0: [-1.1 -0.8 -0.5 -1.4 -0.3  0.4  0.4  1.3  1.2  2.1 -1.  -0.7  0.6  0.3
 -2.3 -0.2  1.3  1.4  1.6 -1.5  1.7  0.6  2.   1.2 -0.5  0.4  1.5 -0.4
  0.6 -1.8  0.3  0.2  0.4 -1.  -0.7  0.9  0.5  0.6  1.8  0.9 -1.4  1.8
  0.6  1.8 -2.2  0.3 -1.3 -1.8  1.7  1.2]
1: [-0.6 -0.4 -0.8  0.5  0.   0.1  0.   0.8 -1.8  1.1  0.4 -0.9  0.9 -0.4
 -0.3  0.1  0.7  0.1  0.2 -0.1 -0.4  0.6  0.1 -0.6 -0.7 -0.8 -0.3 -1.1
 -1.2 -0.8  0.1 -0.6  2.6  1.1  0.8  0.5 -0.4 -0.4  0.9  0.   0.6  0.4
 -0.4  0.7 -1.3 -0.3  0.2  0.8 -0.9  0.3]
2: [-1.2  0.  -0.2 -1.3 -1.5  0.1 -0.4  0.9  1.2  1.5 -1.7  0.4  0.   0.2
 -2.  -0.2  0.1  0.3  0.8 -0.3  0.6  1.5  0.4  1.1 -1.  -0.1  1.1 -0.1
  1.2 -0.7 -0.1  0.  -0.5 -1.2 -0.7  0.4  1.1  0.1  1.   1.8  0.1  1.3
 -0.1  0.2 -1.4 -0.1 -0.5 -2.7  1.4  0.9]
3: [-0.7  1.7  0.3  0.6 -2.9 -0.9 -0.1 -0.5 -1.1 -1.3  1.3 -0.2 -2.2 -1.2
  0.9 -0.5 -0.4 -3.  -0.8  1.9 -1.2 -0.2 -1.9  1.  -2.1 -1.7 -1.9 -0.9
 -0.4  1.1 -2.   0.2 -1.   1.  -0.1 -0.2 -0.6  1.  -1.3 -0.2  0.9 -1.8
 -0.7 -0.1  1.4 -1.5  2.8 -0.7 -0.8 -0.5]
4: [-1.6  0.8  0.  -1.2 -0.3  0.7 -1.2  0.1  1.5 -0.5  0.6 -0.3 -2.1 -0.9
 -0.9 -0.4 -0.6 -1.1  0.2  0.5 -0.8  0.1  0.1 -0.2 -0.3 -0.4  0.2  0.1
  0.4 -1.5  0.2  0.   0.3 -1.3 -0.6 -0.1  1.2  0.9 -1.5 -0.4  1.  -0.7
  0.1  0.1  0.7  1.4 -0.1 -1.1  0.3  1.7]
5: [-0.9  0.  -1.2 -0.9 -1.9  0.8 -0.5  0.6  1.8  0.9 -1.2 -0.3  0.  -0.3
 -0.8 -0.4  0.9 -0.3  0.4 -0.5  0.9  1.1  0.5 -0.6 -0.4  0.5  0.7 -0.1
  1.  -0.6  0.   0.7  0.2 -0.9 -0.2  0.2  0.6  0.1 -0.3  0.1 -0.6  0.6
  0.4 -0.1 -0.7  0.9 -0.5 -2.1  1.2  0.5]
6: [-0.4  0.9 -1.6 -0.5 -0.7  0.3  0.1  0.2  1.6  0.6 -1.5  0.2  0.3 -0.2
 -0.4  0.1  0.5 -0.2 -0.1  0.3  1.1  1.1 -0.1  1.   0.3  0.1  0.7  0.4
  0.5 -0.6  1.4 -0.4  0.3 -1.5 -0.1  0.1  0.7 -0.3 -0.5  0.1 -0.6  0.8
  1.  -0.4 -0.2  1.3 -1.5 -1.6  1.5  0.4]
7: [ 0.8 -0.2 -2.4  1.9  1.2  0.2  0.   0.3 -2.2 -0.9  0.8 -0.6  0.5 -2.
  3.  -0.5  0.4 -0.4 -1.1  1.  -2.1  1.2  0.6 -1.5  0.9  0.7 -0.6 -0.9
 -2.2  0.6  0.7 -0.4  2.8  1.   2.5  0.4 -0.7 -1.  -2.4 -2.6  1.4  0.1
  0.7 -0.9  1.7  1.3  0.5  2.7 -2.1 -0.6]
8: [-0.2  0.7  0.5  0.4 -0.6 -0.6  0.   0.3 -0.8  0.1  0.3 -0.5  0.2  0.1
 -0.5 -0.1 -0.2 -0.4 -0.5  1.3 -0.3 -0.5 -0.6  0.2 -1.3 -1.2  0.  -0.3
  0.3  0.5 -0.7 -0.1  0.   0.5 -0.1  0.1 -0.4 -0.8  0.5  0.1 -0.4 -0.1
 -1.3  0.   0.7 -0.7  1.  -0.2 -0.4  0. ]
9: [ 1.2 -0.5  0.5  0.2  0.3 -0.5 -0.5 -0.3  1.  -0.9  0.   0.5  0.6  0.5
  0.2  1.  -0.6 -0.6 -1.7 -0.1  0.7  0.3 -0.5  0.5  0.8  0.8  0.8  1.2
  0.9  0.6  1.5 -0.1 -0.7 -0.8 -0.7  0.2 -0.1 -0.9 -0.2  0.  -0.8  0.2
 -0.1 -2.2  1.1  1.2 -0.5 -1.3  0.9 -0.7]
10: [-0.9  0.5 -0.7 -0.3 -1.9 -0.1 -0.3  0.4 -0.1  1.  -0.5 -0.8 -0.1 -0.5
 -0.7 -0.2 -0.3 -1.9 -0.7  0.9  0.7  0.1 -1.2  1.3 -1.7 -0.4 -0.1 -0.6
  1.   0.6 -0.3  0.2 -0.5 -0.6  0.3  0.2  0.  -0.4 -0.3  0.  -0.7  0.3
 -0.4 -0.5  0.9  0.2  0.9 -2.7  0.8  0.1]
11: [ 0.8 -2.1 -0.1  0.3  1.1 -0.3  0.8  0.6 -1.   1.  -0.6 -0.1  1.5  0.9
 -1.6  0.   0.6  1.9  0.1 -1.1  0.6 -0.7  1.  -1.   0.1  0.3  0.8 -0.9
 -0.5 -0.6  0.1  0.   0.3  0.7  0.3  0.7  0.  -0.9  2.6 -0.3 -0.5  1.8
 -0.5  1.  -2.  -1.  -0.7  0.5 -0.2  0. ]
12: [ 0.7 -0.8  0.   1.  -0.9 -1.4  0.   0.7 -2.2  0.6 -0.6 -0.1  1.6  0.5
 -0.4 -0.1  0.1 -1.1 -1.5  1.1  0.2  0.4 -1.2  0.6 -1.1 -0.5  0.3 -0.6
  0.2  1.4 -0.5 -0.3 -1.   0.8  0.6  0.7 -0.4 -1.1  1.4 -2.1 -1.   0.2
 -1.  -0.5  0.  -1.1  1.1 -0.7  0.1 -1.1]
13: [-0.4 -0.5 -0.3 -0.5  1.   1.3  0.7  0.2  0.4  0.4  0.3 -0.9 -1.6 -0.2
 -1.2  0.   0.9  1.4  2.5 -1.5 -0.3  0.1  2.  -1.   0.1 -0.2  0.9 -1.1
 -1.4 -2.1  0.1  0.2  2.3 -0.2  0.1  0.   0.8  0.5  0.   0.1  1.1  0.9
  0.5  1.9 -2.   0.4 -0.8  1.7 -0.2  1.5]
14: [-1.8  0.6 -1.4 -1.3 -2.8  0.4 -1.4  0.7  1.7  1.8 -1.9 -0.7  0.1 -1.
 -1.8  0.1  0.2 -2.6 -0.1  0.5  1.   0.6 -0.5  2.1 -2.4 -0.3  1.5 -0.2
  1.9 -0.4  0.1 -0.1 -0.9 -2.4 -0.8  0.8  1.2 -0.6 -0.4  0.1 -0.5  0.7
 -0.2 -0.7  0.2  1.5 -0.6 -4.3  1.9  1.9]
15: [ 0.   1.1  0.1  0.1 -1.2 -0.5 -0.9 -0.6 -0.3 -1.1  1.3 -0.7 -1.6 -1.1
  0.   0.  -0.3 -3.1 -0.2  1.4 -0.1 -0.6 -1.3 -0.2 -0.5 -0.3 -0.6 -0.2
 -0.2  0.7 -0.3  0.  -0.4 -0.1  0.3 -0.2 -1.3  0.8 -1.6 -0.7  0.8 -1.6
 -0.4 -0.8  1.9  0.2  1.1 -0.5 -0.3  0.8]
16: [ 0.5 -0.7  0.5 -0.9 -1.2  0.   0.6  0.   0.7  0.7 -0.7  0.2  1.5  1.
 -2.   0.1  0.3  1.2 -0.4 -0.7  1.8  0.  -0.7  0.8  0.5  0.2  1.1  1.8
  0.7  0.   0.2  1.  -0.9 -0.3 -1.   0.3  0.4 -0.2  1.   2.1 -1.6  0.7
 -0.1  0.  -0.2  0.9 -1.  -1.   1.1 -0.2]
17: [-0.4 -0.6  0.3 -0.4  1.   1.  -0.3  0.9  0.5  0.4  0.2 -0.7 -0.4  0.
 -1.7 -0.4  0.4  0.3  1.5 -1.   0.   0.   1.   0.2  0.2 -0.2  0.5 -0.4
 -0.9 -1.2 -0.4  0.4  0.8 -0.1  0.1  0.3  0.4  0.5 -0.5  0.   0.2  0.5
  0.4  1.3 -0.7  1.  -0.5  0.8 -0.2  1.1]
18: [ 1.4 -0.1  0.3  0.6  3.2  1.   0.1 -2.   1.5 -1.6  0.   1.4  0.8  0.9
  1.8  0.4 -0.4  3.4  0.3 -1.8 -0.1  0.5  1.7 -2.2  2.3  2.4  0.6  2.1
 -0.7 -2.   2.3  0.2  1.2  0.  -0.6 -0.6  0.  -1.1 -0.1  0.3  0.5  0.3
  1.3  0.   0.6  1.7 -2.   2.9 -0.4 -0.4]
19: [-0.2  0.6  1.2 -0.4 -0.4  0.2 -0.3  0.4  0.   0.1  0.   1.1 -0.5 -0.3
  0.2 -0.5 -0.4  0.2  1.3 -0.6 -0.2 -1.2  0.1  0.1 -0.9 -0.8 -0.5 -0.2
  0.5  0.  -1.1 -0.3 -0.9  0.2 -0.6 -0.2 -1.   0.6  0.5  0.9  0.7 -0.8
 -0.6  0.4 -0.9 -1.8  0.8  0.4 -0.1  0.4]
20: [ 0.2 -1.2  0.3 -0.3  0.4 -0.1  0.4  0.   0.6  0.8 -0.8  0.1  1.4  0.8
 -1.2  0.   0.5  1.6 -0.3 -0.9  1.4  0.1  0.7  0.5  0.5  0.6  0.3  0.4
  1.  -0.4  0.6  0.1 -0.3  0.3 -0.4  0.6  0.2 -0.6  1.6  1.1 -1.3  1.
  0.1  0.2 -1.4 -0.8 -0.9 -0.3  0.7 -0.3]
21: [-2.2  0.4 -3.2  0.   0.2  1.2 -0.6  1.2  0.2  1.8 -1.3 -0.5 -0.6 -1.1
 -0.3  0.3  1.3 -0.3  1.  -0.6 -1.1  2.2  1.1 -0.5 -0.9  0.3  0.7 -1.5
 -1.3 -1.6  0.6  0.2  2.8 -1.8  1.2  0.3  1.6 -0.9 -1.8 -1.1  1.   1.1
  1.2  0.6 -1.1  2.2 -0.8 -0.4 -0.1  1.4]
22: [-0.9 -1.  -2.3  0.3  0.2 -0.1  0.2  1.  -0.6  2.5 -2.2 -0.6  2.1 -1.7
  0.   0.   1.5  0.1 -0.8 -0.4  0.1  1.5  0.8  0.1 -0.8  1.2  1.  -1.1
  0.6 -0.1  1.5  0.3  1.5  0.1  1.4  0.1  0.5 -1.2  0.7 -1.  -0.6  1.7
  0.4 -0.2 -1.7  0.6 -0.8 -0.8  0.7 -0.6]
23: [ 1.7 -1.4  2.7  0.   1.7 -0.7 -0.1 -0.6 -0.2 -0.3  0.4  0.2  1.8  1.6
 -0.4 -0.1 -0.4  1.8 -0.3 -1.   0.6 -1.4 -0.3 -0.2  0.5 -0.1  0.6  0.5
  1.3 -0.1  0.6  0.1 -1.7  1.2 -1.4 -0.2 -0.3  0.5  2.5  1.6 -0.7 -0.1
 -0.1  1.  -1.2 -0.8 -0.3  0.7 -0.3 -0.8]
24: [ 0.8  0.  -0.2  0.5  1.1  0.4  0.8 -0.3 -1.  -0.4  0.  -0.2  0.8  0.2
  0.1  0.4 -0.3  0.5  0.8 -0.2 -0.5  0.   0.4 -0.3  1.2  0.2 -0.4  0.6
 -1.4 -0.5  0.5  0.1  1.2  0.7  0.6  0.4  0.2  0.2 -0.1 -0.6  0.   0.4
  0.9  0.1  0.   0.8 -0.1  1.6 -1.1 -0.9]
25: [ 1.8 -0.5 -0.9  1.9  0.4 -1.4  0.4  0.6 -2.5  0.3 -0.2 -0.1  2.7 -0.8
  1.8  0.   0.5 -0.7 -2.7  0.8 -1.5  0.8 -1.2  0.2  0.4  0.4 -0.3 -0.1
 -0.5  2.6  1.5 -0.2  0.6  1.4  1.5  0.8 -1.4 -1.1  1.2 -1.3 -1.2  0.4
 -0.1 -1.4 -0.5  0.   0.6 -0.1 -0.6 -2.1]
26: [-0.7  0.4 -0.7 -3.   1.2  1.  -0.4 -0.4  1.4 -0.6 -0.5  0.2 -0.5  0.5
 -0.3 -0.4 -0.9  0.9  1.2 -1.3 -0.2  1.2  1.4 -0.6  1.2  0.9  0.9  0.8
  0.1 -1.9  1.2  0.3  1.3 -1.3 -0.7  0.1  1.8  0.3 -1.2  0.1  0.2  1.
  0.3  0.7 -0.1  1.4 -1.9  0.2  0.1  1. ]
27: [-1.6  0.4 -0.8 -1.5 -0.8  1.  -0.1  0.7  1.1  0.9 -0.2 -1.5 -1.5 -0.8
 -1.  -0.3 -0.3 -0.9  2.1 -0.2  0.3  0.   1.1  0.5 -0.8  0.   0.2 -1.
 -0.8 -1.7 -0.7  0.3  1.3 -0.7  0.1 -0.6  1.4  0.9 -0.7 -0.2  1.1  0.2
  0.7  1.6  0.   0.4 -0.1 -1.   0.5  1.6]
28: [ 0.6  0.8 -0.4  1.3 -1.1 -1.2 -0.3  0.2 -1.3 -0.2  0.2  0.3  0.5 -0.9
  1.9 -0.2  0.1 -2.  -1.9  1.9 -0.6  0.1 -1.6  0.1 -0.5 -1.2 -1.2 -0.2
  0.   2.4  0.2 -0.5 -1.5 -1.   1.3 -0.3 -1.  -0.8  0.  -1.  -0.6 -0.7
 -0.6 -2.1  0.3  0.3  1.2  0.4 -0.5 -1.9]
29: [-0.7  1.3  0.4  0.3 -2.6 -0.3 -0.6 -0.1 -1.1 -1.   1.7  0.4 -1.5 -0.4
  0.4  0.2 -0.4 -2.6 -0.1  1.6 -1.  -0.5 -1.6  0.8 -2.  -1.3 -1.1 -0.6
 -0.3  1.7 -2.  -0.1 -0.8  0.5  0.4  0.5 -0.7  0.9 -1.4 -0.2  0.8 -1.5
 -0.7 -0.9  1.5 -1.6  2.8 -0.1 -0.1 -0.3]
30: [ 1.8  0.8  0.4 -0.1  0.4 -0.3 -1.  -1.9  1.7 -2.5  1.3  1.6 -0.8  0.1
  2.9  0.  -1.5 -0.5 -1.6  0.8  0.2 -0.6 -1.3 -0.8  1.8  1.5 -1.   2.1
  0.7  1.7  0.8 -0.5 -1.3 -0.7 -0.4 -1.2 -0.3  0.2 -2.1 -0.1  0.6 -1.8
  0.4 -2.2  3.5  1.1 -0.7  0.5  0.2 -0.9]
31: [ 0.3 -0.4  0.2 -0.1 -0.6 -0.8  0.1  0.6 -0.6  1.1 -0.6 -0.5  0.9  0.
 -0.6 -0.5  0.5 -0.2 -1.7  0.5  0.8  0.1 -0.8  1.  -1.2 -0.1  0.4 -0.6
  0.5  0.5  0.3 -0.1 -1.   0.6  0.4  1.4 -0.3 -0.3  1.   0.  -1.4  0.3
 -0.5 -0.8  0.  -1.6  0.6 -1.4  0.2 -0.7]

[-0.3  1.2  0.4  0.3 -0.4  0.4 -0.8 -0.5  0.8 -1.8  1.   0.2 -1.7 -0.5
 -0.2  0.2 -1.3 -1.8 -0.6  0.8 -0.7 -0.7 -1.5 -0.2 -0.3 -0.4 -0.2  0.3
  0.4  0.3  0.  -0.1 -0.7 -0.3 -0.1 -0.1 -0.1  0.  -1.1 -0.3  1.  -1.
  0.3 -1.1  1.6 -0.1  0.6 -0.4 -0.3  0.2] 15 4 8
[ 0.2  0.2  0.2  0.  -0.4 -0.3 -0.4 -0.4  1.4  0.1 -0.1  0.7  0.3 -0.3
 -0.1 -0.5 -0.2 -0.2 -0.3  0.5  0.5  0.1 -0.3  0.5  0.2  1.   0.3  1.1
  0.7  0.5 -0.3 -0.3 -0.7 -0.5 -0.5  0.   0.1 -0.7 -0.5  0.2 -0.3 -0.4
 -0.4 -0.7  0.6  0.2 -0.4 -0.9  0.7 -0.1] 9 6 8
[ 1.2  1.8 -1.2  1.2  0.  -0.6 -1.8 -1.   0.5 -1.8  1.4  0.4 -0.5 -1.3
  2.7  0.9 -1.2 -2.4 -2.5  1.7 -0.7  0.7 -1.9  0.   1.5  1.7 -1.   1.4
  0.3  2.   1.  -0.3 -0.4 -0.6  0.6  0.1 -0.5 -1.2 -3.1 -1.8 -0.1 -0.8
  0.7 -2.5  3.8  2.4 -0.2  0.  -0.1 -1.5] 30 28 9
[-0.3  0.1  1.6 -1.4  0.9  1.3 -0.4 -1.3  3.2 -1.2  0.5  2.  -1.6  1.6
 -0.9  0.5 -2.   1.6  1.7 -1.2  0.7 -0.8  0.9 -0.4  1.8  0.4 -0.3  2.1
  0.8 -2.1 -0.1  0.9 -0.2 -1.5 -2.6 -0.8  1.1  1.9 -1.4  1.6 -0.7 -0.9
  0.2  0.9  0.8  1.  -1.6  0.6  1.1  1.2] 26 4 17
[-0.7 -0.2 -0.8  0.2 -2.1 -0.1  0.4  1.7 -1.9  1.4 -0.5 -0.7 -0.4 -0.2
 -0.7 -0.2  1.  -1.6  0.7  0.7 -0.3 -0.3  0.2  1.  -2.1 -1.4 -0.5 -1.8
 -0.7 -0.3 -1.5 -0.5  0.2  0.2  0.2  0.5 -0.1  0.3  1.3  0.3  0.1  0.
 -0.6  0.9 -1.3 -1.8  1.3 -1.4 -0.7  0.1] 8 1 10
[ 0.4 -0.9 -0.9  0.5  1.8  0.   1.3  0.5 -0.8  0.1 -0.5  0.5  0.8  0.7
 -0.3  0.   0.5  1.5  0.9 -1.1 -0.6  0.7  1.4 -1.5  1.1  0.3  0.  -0.3
 -1.2 -1.4  0.9 -0.4  1.6 -0.2  0.   0.3  0.1  0.4  0.4 -0.2  0.4  1.1
  0.3  0.9 -1.7  0.5 -1.3  1.8 -1.   0.4] 24 13 17
[-0.6 -0.6 -1.5 -0.3  1.4  1.4  0.  -0.2  1.3  0.3 -0.7 -1.   0.3  0.1
 -0.3  0.   0.7  1.3  0.3 -0.9  0.6  1.2  1.4 -0.4  1.1  0.8  0.9  0.4
  0.2 -1.8  1.4 -0.2  1.8 -1.3 -0.3 -0.2  1.3 -0.8 -1.2  0.1  0.2  1.5
  0.9  0.1 -0.4  2.1 -2.4 -0.3  0.8  1.2] 26 6 17
[-0.6  0.  -2.   0.8 -0.3 -0.1  0.8  0.8 -2.2  1.2 -0.8 -0.2  0.8 -0.5
  0.1  0.8  0.5 -0.2 -0.3  0.4 -1.5  0.8 -0.3 -0.1 -0.8 -0.5 -0.8 -0.5
 -0.9  0.5  0.1 -0.5  0.8  0.   1.5  0.7  0.3 -0.6  0.5 -0.8  0.3  0.3
 -0.3 -0.1 -1.1 -0.5  0.   0.9 -1.1 -0.1] 1 24 8
[ 0.1  0.5  0.1  1.3 -1.1 -1.   0.3 -0.1 -1.5  0.   0.7 -0.1  1.9 -0.8
  1.1  0.1 -0.1 -1.  -1.5  1.   0.7 -0.2 -1.2 -0.4 -0.4  0.5 -0.3  0.2
 -0.1  2.3 -0.2 -0.4 -0.9  0.5  0.7 -0.2 -0.6 -0.1  0.  -0.8 -0.4 -0.9
 -0.5 -1.2  0.8 -0.5  1.1 -0.1  0.  -1.4] 28 12 8
[ 1.3  0.1  1.7  0.1 -1.2 -0.7  0.2  0.3 -0.2  0.   0.6 -0.6 -0.1  0.8
 -0.9 -0.3 -0.2 -0.3  0.3  0.5  0.2 -1.3 -0.5  0.9 -0.5 -2.1 -0.4 -1.1
  0.4  0.7 -0.9  0.2 -1.4  1.4  0.2  0.  -1.2  0.8  1.2  0.6 -0.4 -0.2
 -0.9  0.3  0.1 -1.6  1.  -0.8  0.5 -0.5] 8 19 31
[ 1.   0.  -2.   2.1  2.9 -0.1  0.2 -0.4 -2.7 -1.5  2.  -0.4  0.5 -1.1
  3.6  0.2  0.2  0.  -1.2  1.2 -2.3  1.4  0.  -2.   1.6  0.8 -1.   0.
 -2.4  1.3  1.1 -0.2  2.5  1.1  2.2  0.2 -1.1 -1.4 -1.3 -2.   1.   0.
  0.6 -0.9  1.9  1.4  0.6  3.4 -2.3 -1.4] 7 24 25
[ 1.7 -0.4  1.3 -0.2  2.   0.2  0.7 -1.1  0.2 -1.1  0.6  1.2  0.2  0.6
  1.4  0.1 -0.5  2.1  0.1 -1.2  0.5 -1.2  0.  -1.2  2.1  1.  -0.4  1.6
 -0.8 -0.4 -0.5 -0.3  0.2  0.6 -0.2 -1.  -0.7  0.6  0.3  0.6 -0.3  0.
  0.3  0.3 -0.1 -0.7  0.5  2.5 -0.9 -0.5] 24 23 18
[-1.4  1.7  1.9 -4.  -2.6  0.9 -0.7 -0.5  3.8  0.2 -0.2  0.2 -2.4  0.8
 -2.  -0.8 -0.7 -0.5  1.9 -0.5  1.2 -1.8  0.4  2.4 -1.1 -0.1  1.1  1.
  2.4 -1.4 -1.2  0.1 -1.9 -2.5 -2.3 -0.1  1.6  2.   0.   2.3 -0.8 -0.4
 -0.1  0.3  0.2  0.1 -0.6 -3.4  1.6  1.1] 2 14 4
[-0.5 -0.4 -0.7 -1.1  1.5  0.8  0.5 -0.4  1.6  0.4 -0.5  0.2 -0.3  0.3
 -0.1  0.3 -0.1  1.7  0.9 -1.5 -0.6  1.1  1.7 -0.8  1.1  1.2  1.2  1.1
 -0.5 -1.9 -0.7  0.5  1.7 -0.7 -0.3  0.3  1.2 -0.1 -0.8  0.2  0.6  0.8
  0.8  0.7 -0.2  1.4 -2.6  0.1  0.4  1. ] 26 17 13
[ 2.2 -0.2  0.3  2.2  1.  -1.7  0.9 -0.3 -3.3 -0.5  0.6  1.6  2.3  0.9
  1.3  0.9 -0.3  0.8 -2.1  1.2 -1.2 -0.5 -0.9 -1.3  0.5 -0.3 -1.7  0.4
 -0.3  2.5 -0.3 -0.4 -1.5  2.5  0.5  0.3 -2.  -1.4  1.9 -0.1 -0.9 -0.4
 -0.7 -1.  -0.5 -2.   1.3  2.2 -1.8 -2.6] 25 12 28
[-0.4  0.2 -0.1 -0.6 -0.2  0.   0.1  1.3 -1.2 -1.5  0.  -0.8  0.5  0.
 -1.5  0.1  0.5  0.2  0.5  0.1 -0.1 -0.2 -0.6  0.1 -1.3 -1.3  0.3 -1.6
  0.3 -0.3 -0.5 -0.6  0.   0.8  0.5  0.7  0.1 -0.3  0.8 -0.3  0.1  0.4
 -0.8  0.5 -1.  -0.2  0.1 -0.4 -0.3  0.3] 8 1 31
[-1.2  0.  -1.3 -0.3  0.3  0.7 -0.5  0.   0.9  0.1 -0.7 -0.7 -0.5 -1.3
  0.2 -0.4  0.2 -0.5  0.4  0.3 -0.2  1.1  0.4 -1.  -0.1  0.3  0.  -0.6
  0.3 -0.7  0.3  0.3  1.  -0.7  0.6 -0.1  0.4 -0.3 -0.7 -0.9  0.3  0.2
  1.  -0.1 -0.1  0.8 -0.6 -0.7  0.5  0.4] 5 6 4
[-1.8  0.2 -0.8 -0.7 -2.1  0.8 -1.  -0.2  2.1  0.  -0.1 -0.4 -1.9 -1.2
 -1.6  0.1 -0.7 -2.4 -0.3  0.3 -0.7 -0.4 -0.5  1.6 -1.4 -1.1  0.4  0.2
  0.5 -0.6 -1.4  0.4 -0.3 -2.  -0.5  1.1  0.8  0.4 -2.  -0.6  0.8  0.1
 -0.4  0.   1.5  1.5  0.3 -2.3  0.9  1.5] 4 10 14
[ 0.1 -0.2  1.2 -0.7 -0.8 -0.1  0.7 -0.2  0.4  0.2  0.3  0.1 -0.5  1.
 -1.3 -0.4  0.   0.7  1.4 -0.6  0.7 -1.5  0.5 -0.1 -0.1 -0.8  0.  -0.2
 -0.3  0.3 -0.9  0.3 -1.2  1.2 -1.2 -0.4 -0.3  1.3  1.2  1.1  0.  -0.5
 -0.3  1.2 -0.5 -1.1  0.6 -0.2  0.3  0.6] 19 8 17
[ 1.5 -1.   1.2  0.9  0.9 -1.   0.5 -0.7 -1.1  0.   0.6  0.3  1.2  0.9
  0.7  0.2  0.   1.7 -0.5  0.5  1.1  0.  -0.3  0.1  1.3  0.7 -0.2  0.6
  0.   1.3  0.5 -0.2 -1.   1.1 -0.3 -0.1 -0.1  0.4  1.3  0.4 -1.  -0.2
  0.2 -0.2 -0.2 -1.1  0.5  1.6 -0.3 -1.3] 23 24 20
[-0.3  0.1  1.2 -1.3  0.5  0.7 -0.1 -1.5  3.2 -1.5 -0.3  1.1 -1.8  0.5
  0.3  0.6 -1.3  1.5  1.2 -1.3  0.8 -0.6  1.4  0.1  1.9  0.5  0.1  2.4
  0.5 -1.6  0.4  0.2 -0.2 -1.2 -1.9 -0.9  1.8  1.1 -0.8  1.4  0.1 -0.6
  0.8  0.4 -0.5  0.3 -1.2  0.3  0.7  1.9] 26 4 17
[-0.9 -1.  -0.4 -1.4 -1.5  0.6  0.4 -0.1  1.4  2.1 -1.  -0.6  0.7  0.
 -2.2 -0.4  0.8  0.8  1.2 -1.7  1.5  1.   1.3  0.8  0.4  0.5  1.1  0.3
  0.5 -2.5  0.5  1.   0.1 -0.7 -0.3  0.6  1.2 -0.1  0.4  0.7 -1.1  1.4
  0.8  1.6 -1.8  0.9 -1.8 -1.4  1.7  1.1] 0 5 2
[ 0.9  0.9 -1.   0.7 -0.4 -0.3 -1.2 -1.1  1.  -0.9  0.5  0.4 -0.6 -1.1
  3.  -0.4 -1.3 -2.3 -2.4  1.2 -0.2  1.6 -2.   0.6  0.8  1.8 -0.4  1.5
  0.5  1.7  0.9 -0.2 -0.6 -1.   1.5  0.4 -0.3 -1.  -2.5 -1.4  0.  -1.
  0.2 -2.9  4.1  2.1 -0.1 -0.1 -0.1 -1.3] 30 9 28
[ 0.7 -0.8  0.3 -0.2  0.4 -1.1 -0.4 -0.1  0.1  0.8 -0.2 -0.2  1.  -0.1
 -0.9 -0.5 -0.1  0.9 -0.3  0.2  1.6 -0.4  0.4  1.2  0.3  0.4  0.7  1.
  0.7  0.8  0.2 -0.2 -0.8 -0.1 -0.5  0.5  0.   0.1  0.7 -0.1 -1.6  0.4
 -0.2  0.1 -0.2  0.   0.4 -0.9  0.2  0. ] 20 31 16
[-0.1 -1.  -0.4  0.7  0.8 -0.7  1.5  1.8 -2.9  1.4 -0.2 -1.   1.3  0.1
 -0.1 -0.3  1.4  1.3  0.  -0.8 -0.1  0.   0.8 -0.4 -0.1 -0.7  0.  -1.8
 -1.5  0.1 -0.7  0.1  1.3  2.   1.1  0.4 -0.6 -0.1  1.8 -0.7  0.4  1.1
 -0.5  1.1 -2.4 -1.5  1.3  1.8 -0.9  0.1] 1 11 24
[-0.9  1.1 -0.5  0.2 -2.2 -0.3 -1.1  0.1  0.2  0.4 -0.9  0.6 -0.4 -0.6
 -0.3  0.  -0.2 -2.2 -0.6  1.3 -0.5  1.  -1.2  1.  -1.3 -0.4 -0.2  0.1
  1.2  1.6 -0.6 -0.1 -1.  -0.8  0.   0.4  0.2 -0.1 -0.5  0.5 -0.6  0.1
  0.1 -1.4  1.  -0.2  0.6 -1.8  0.7 -0.1] 10 8 31
[ 1.6 -1.4  1.1  2.1  0.9 -2.1  0.6 -0.7 -2.9 -0.9  0.4  1.4  2.6  0.8
  1.4  0.3  0.1  1.3 -2.3  1.  -0.5 -0.7 -0.8 -0.8  0.7 -0.8 -1.6  0.2
 -0.9  2.7  0.  -0.7 -1.2  1.9  1.1  0.  -1.6 -1.1  2.3  0.1 -0.8  0.1
 -1.3 -0.7 -0.7 -2.   1.4  2.3 -1.7 -2.7] 25 12 28
[-1.2  0.1 -1.8  0.2  0.6  0.7 -0.3  0.4  0.7  0.6 -1.3 -0.9  0.1 -0.7
  0.6  0.1  0.6 -0.4 -0.1 -0.1  0.   1.1  0.1 -0.1 -0.3  0.5  0.1 -0.7
  0.1 -0.4  0.9 -0.2  0.7 -0.7  0.3  0.1  0.3 -1.  -0.6 -0.6  0.6  0.6
  0.5 -0.8 -0.5  1.1 -0.9  0.3  0.3 -0.5] 6 5 22
[-1.4  0.2 -1.5  1.1 -0.7 -0.1  0.5  1.7 -2.2  1.5 -1.  -0.6 -0.1 -0.7
  0.5 -0.2  1.1 -1.5 -0.6  0.7 -0.7  0.3  0.1 -0.1 -1.7 -1.  -1.2 -1.6
 -0.6  0.8 -0.8 -0.8  0.7 -0.3  1.3  0.3 -0.1 -0.3  0.  -0.8  1.   0.5
 -0.1  0.2 -1.2 -0.4  1.  -0.2 -0.3  0.7] 1 8 10
[-1.6  1.5 -0.5 -1.3 -3.3  0.2 -0.9  1.4  0.4  1.3 -0.7 -1.3 -1.7 -0.7
 -1.2 -0.5  0.5 -2.7  0.6  0.4  0.3 -0.2 -0.9  2.3 -2.7 -1.1  0.5 -1.3
 -0.1 -0.2 -1.5  0.5 -0.8 -0.2 -0.6  0.4  0.7  0.5 -0.1 -0.4 -0.4  0.2
 -0.5  0.5  0.7 -0.1  1.5 -3.9  1.5  1.9] 10 14 27
